One vector is turned by the same rotation once a step. Each row is the vector after some number of steps, and that number follows the row.
The counts run from 0 to 1220.
[114 122 131 122 148  93 126 142 164 113 135 170 157 105 122 132 175 137
 103 122 124 202 163 126 110  94 148 107 155 142 131 121 132 175 148 106
 156 164 102 134 159 144 117  77  89 123 172 138 141] : 134
[110 151 157 128  89 109 127 112 127 170 117 168 133 121 130 151 178 118
 132 156 180 186 110 152  99 113 108 153 116 154 105 113 161  95 127 111
 110 159 113 143  92 135 189 141 100 123 144 141 151] : 869
[127 150 173 162 102 116 119 112 154 158 180 189 115 158 128 137 174 134
 135 103 142 158 138 168  64 111 102 146 155 143 122 145 139 123 140 132
  74 171  90 148 132 148 155 130 126 131 156  87 123] : 246
[133 136 164 143 102 108  85 135 144 149 187 150 118 138 154 155 173 128
 111  87 171 108 127 172  67 108 151 122 130 128 108  95 150 137 154 148
  77 154 111 173 131 114 140 168 121 129 130 116 101] : 1127
[112 123 144 130 168 105  78 159 137 127 164 193 136 116 122 142 148 142
 108 137 119 143 157 134 115 115 185 126  95 149 106 106 110 190 159 156
 153 126 104 168 137 119 114 123  91 143 184  98 136] : 725
[142 138 156 176  96 105  69 163 153 153 145 156 142 100 117 126 164 129
 121 122 142 115  91 156  79  96 152 115 136 124 126 102 123 110  93 112
  73 164 112 191 133 107 130 113 106 111 138 119 124] : 1209
[ 76 109 133 158 101 139  89 137 148 146 121 139 142 138 145 143 137 142
 120 154 151 163 166 170 111 112 144 139 119 122 130 137  83 182 130 136
 145 173  92 130 148  95 164 125 106 128 183 100 171] : 294
[ 89 123 154 137 147 132  57 142 135 146 126 171 143 126 125 135 170 166
 129 149 141 130 135 155 123 105 149 152  77 137  82  82  91 193 142 144
 132 144 105 150 140 111 141 147  89 151 180 114 148] : 110
[127 123 158 157 116 110 109 139 159 176 133 151 150 117 125 106 125  99
 101 146 110 184 121 147 106 155 119 142 145 168 142 166 114 144 162  93
 133 149  94 115 143 130 124  72  76 116 167  91 157] : 481
[154 144 142 141 103 119 135 125 148 130 174 163 115 151 138 142 108 112
 105  93 135 195 132 172  94 123 174  99 160 175 130 119 121 151 148  90
  99 138 114 100 133 118 138 117  75 136 163  99 115] : 837
[146  93 141 160 117 104  80 136 148 148 152 145 143 140 146 143 138 133
  94 131 135 137 121 175  86 131 133 138 169 141 121 127 109 165 142  96
  92 163  78 116 152 130  95 114  71 139 147  85 126] : 398
[141 127 191 140 101 128 125 150 128 156 137 111 150 101 137 114 160 108
  61 108 133 143 111 147  98 147 157 121 128 142 127 125 140 166 182  94
 152 158 141 154 141 103 150  92  62 120 141 120 117] : 670
[164 149 193 175 103  81 105 147 158 133 147 189 135 120 108 123 154  95
  95 116 153 140  94 135  93 125 155 132 135 161 130 127 113 133 149 108
 100 118  74 180 121 121 133 105  99 132 125  92 109] : 944
[142 148 164 191 103 114  90 154 156 159 151 178 135 106 112 117 165  96
 113 116 138 120 101 144  89 116 149 137 149 149 126 124 128 110 121 118
  66 146 104 184 122 121 141  88 109 108 146 101 108] : 1210
[105 134 152 136 127 116 117 166 125 160 131 167 147  94 135 141 146  87
 109 175 152 181  86 107 103 118 146 125  93 196 133  92 159 151 132  90
 143 149 125 157 103 107 156  92  88  98 135 129 145] : 90
[152 148 192 163 105 113 102 126 137 150 127 153 134 129 128 109 173  87
  93 155 168 112 115 124 112 142 154 162 112 154  86 167 116 147 166 116
 124 159  88 192 139 130 142 103  85 128 175  98 103] : 772
[108 148 131 170  82 102 121  98 131 135 146 173 115 136 154 179 165 133
 101 114 181 151 118 183 109  92 130 160 145 153 113 135 143 129 129 111
 115 166 122 139 110 115 181 144  96 129 157 129  83] : 685
[106 171 185 108 101 126 107 134 108 156 157 178 162 103  99 130 167 128
 120 158 134 152 115 138 100 100 164 115 106 162 118 121 157 152 124 122
 117 162 140 190 121 108 181 125 133 143 127 121 146] : 1043
[129 123 198 120  75 150 132 100 125 127 128 140 137 109 119 129 190 137
  97 133 146 178 136 155 109 130 131 147 124 117 106 126 140 151 121 131
 157 184  98 186 138 104 184 124  98 149 150 117 143] : 66
[116 183 193 114 141 117 114 114 129 182 149 166 160 128 123 106 147  94
 136 128 137 162 125 119  92 128 121 144 101 185 129 142 147 174 202 109
 109 149 101 120 138 120 139 115 107 151 164 108 111] : 1052
[124 151 149 126 113 103 125 108 153 116 155 213 157 134 105 137 144 131
 130 132 169 171 137 142 105  89 120 132 131 183 123 135 141 141  94 137
 119 162  72 119 122 102 132 124 111 146 179  89 137] : 248
[129 138 162 112 119 146  92 110 119 147 150 143 141 126 125 118 195 129
 108 109 160 136 134 150 108 131 124 126 108 148  72 117 146 155 132 143
 121 181 120 205 149  68 133 152  75 144 159 106 119] : 333
[131  89 156 158 105 118  76 152 141 144 157 134 126 143 162 139 150 148
  92 123 115 147 122 192  73 134 132 135 159 125 117 107 116 169 143 110
 111 172  93 134 166 119 120 124  85 124 144  91 140] : 397
[132 133 156 152 115 110 138  98 169 136 142 161 146 137 141 117 140 111
 117  93 132 192 170 154  86 139 118 143 166 138 148 128 120 159 161 118
 127 161  88 103 158 124 132  89  85 134 188 107 136] : 748
[127 112 165 130 112 173 110 133 164 155 142 143 150 128 100  95 167 130
 115 131 113 163 178 128 106 135 141 117 143 137 123 141 123 160 126 104
 126 179  92 168 155 111 146  63  93 135 183 114 146] : 923
[122 150 143 117  96 122  71 139 139 126 152 175 144 142 118 115 118 172
 137 110 116 156 140 168 109 106 163 105 110 160 112 141  83 164 110 130
  92 165 104 128 167 121 113 128  88 147 179 111 163] : 827
[114 157 148 131 136 114  97 149 147 126 143 190 160  97 114 122 177 119
 120 133 159 119 135 105 105  94 147 116 108 154  97 127 155 177 129 135
 137 178 118 200 143  82 126 107 112 114 176 113 120] : 1214
[123 132 128 130 108  98 129 139 144 127 146 179 103 142 131 137 144 127
 126 110 116 228 114 177  81  90 129 105 162 178 113 129 118 141 118  95
  85 161 104 109 149 141 125 116  96 116 141 120 126] : 1104
[100 127 109 132 104 166 103 121 128 138 135 157 132 138 141 165 155 146
 132 128 166 174 143 164  83  79 145 110 122 169 105  82 157 150  90 102
  84 176 110 160 140  93 160 117 114 136 167 136 126] : 522
[ 97 127 150 116 135 139  71 140 111 178 161 172 129 114 119 126 173 168
 131 152  98 152 141 173  87 108 139 118 103 152 111 110 140 167 139 112
  82 155 155 154 118 143 172 130 125 161 144 137 142] : 22
[143 137 130 134 100  68  96 140 128 155 144 168 134 124 150 148 122 133
  89 133 135 171  84 178  86 107 140 121 158 170 125 127 125 126 130  77
 103 159 112 105 118 135 104 124  72 128 146 122 128] : 488
[128 118 166 156  75 122 111 165 135 144 158 132 164  87 128 131 155 139
  79 125 107 173 109 160  85 113 147 102 152 130 161 106 120 159 115  90
 140 177 139 150 112 105 166 107 112 117 108 122 156] : 580
[ 96 138 138 144 120  87 112 158 140 139 160 184  86 135 138 171 143 110
 129 143 128 199 136 152  99 112 176 105  94 133 132 116 145 125 183 131
 122 138 125 168 124 145 158 139 107 102 161 121 132] : 546
[107 126 145 149 126  97  90 117 120 171 136 157 143 113 167 169 171 114
 110 140 171 122 113 158  95 128 124 159 131 150 149  80 191 137 165  93
 115 164 120 131 132 134 136 100  92 142 164 146 102] : 183
[102 144 148 137 127 122 123 137 139 139 128 179 174  90 131 156 143  77
 121 142 176 166 153 121 109 120 150 125 127 166 156  76 176 150 141 105
 150 133 106 145 125 110 169  74 101 135 174 145 119] : 356
[134 110 150 139 121 128 122 122 172 129 152 160 111 162 120 124 158 125
 106  83 127 202 153 173  81 122 115 142 169 156 119 129 103 169 157 120
 100 141  68 116 168 135 117 110  78 140 156  88 100] : 1014
[106 107 146 164 149 105  84 176 139 169 167 154 159 105 119 142 141 135
 114 155 108 136 116 173  74 104 143 113 140 136 147  80 116 185 145 116
  75 148 104 155 137 140 144 120 139 115 116 108 134] : 803
[116  97 119 140 102 122 109 124 128 169 109 132 112 120 157 151 138 106
  80 120 164 207 124 181 114 146 136 125 138 151 114 113 123 137 165  91
 128 146 127 105 128 123 147 133  43 120 139 122 149] : 393
[146 132 151 141  81  87 112 139 152 138 117 171  98 105 129 152 168 131
 107  98 123 189 118 177 102 119 148  95 161 123 143 125 120  97 147  89
  95 163 111 152 132 153 146 113  94 113 134 158 129] : 139
[122 126 170 160 116 127 110 111 148 173 172 151 118 144 133 124 192 157
 119  96 127 144 109 173  74  84 123 139 138 148 101 111 106 170 137 132
  60 159 128 144 117 132 166 134 119 127 132 121  90] : 512
[152 129 162 127 106 109 127 122 142 138 159 156 104 128 145 144 188 119
  79 102 143 167 137 162 111 142 173 128 139 135 113 129 164 148 176 112
 127 142 136 170 120 136 155 114  69 137 156 135  89] : 56
[103 128 132 169 118 101  92 150 162 116 121 166 135 132 147 163 120  93
 137 131 186 147 137 138 100 100 170 116 115 153 126  72 134 171 151 135
 126 127  77 144 164  86 123 114  96 122 178 109 126] : 445
[121 168 153 104  94 146  91 133 120 165 136 152 180 106 107 104 153 114
 124 124 161 151 116 155  93 105 155  96 100 163 101 114 122 146 110 111
  75 180 138 184 121  85 167 143 101 123 130 128 143] : 428
[121 155 163 135 143  79  89 141 111 112 114 183 152 109 127 153 145 130
 113 157 156 141 101 122 124 109 163 135  96 168 126  77 130 181 151 111
 163 129 112 142 132 118 126 108  94 162 163 142 125] : 274
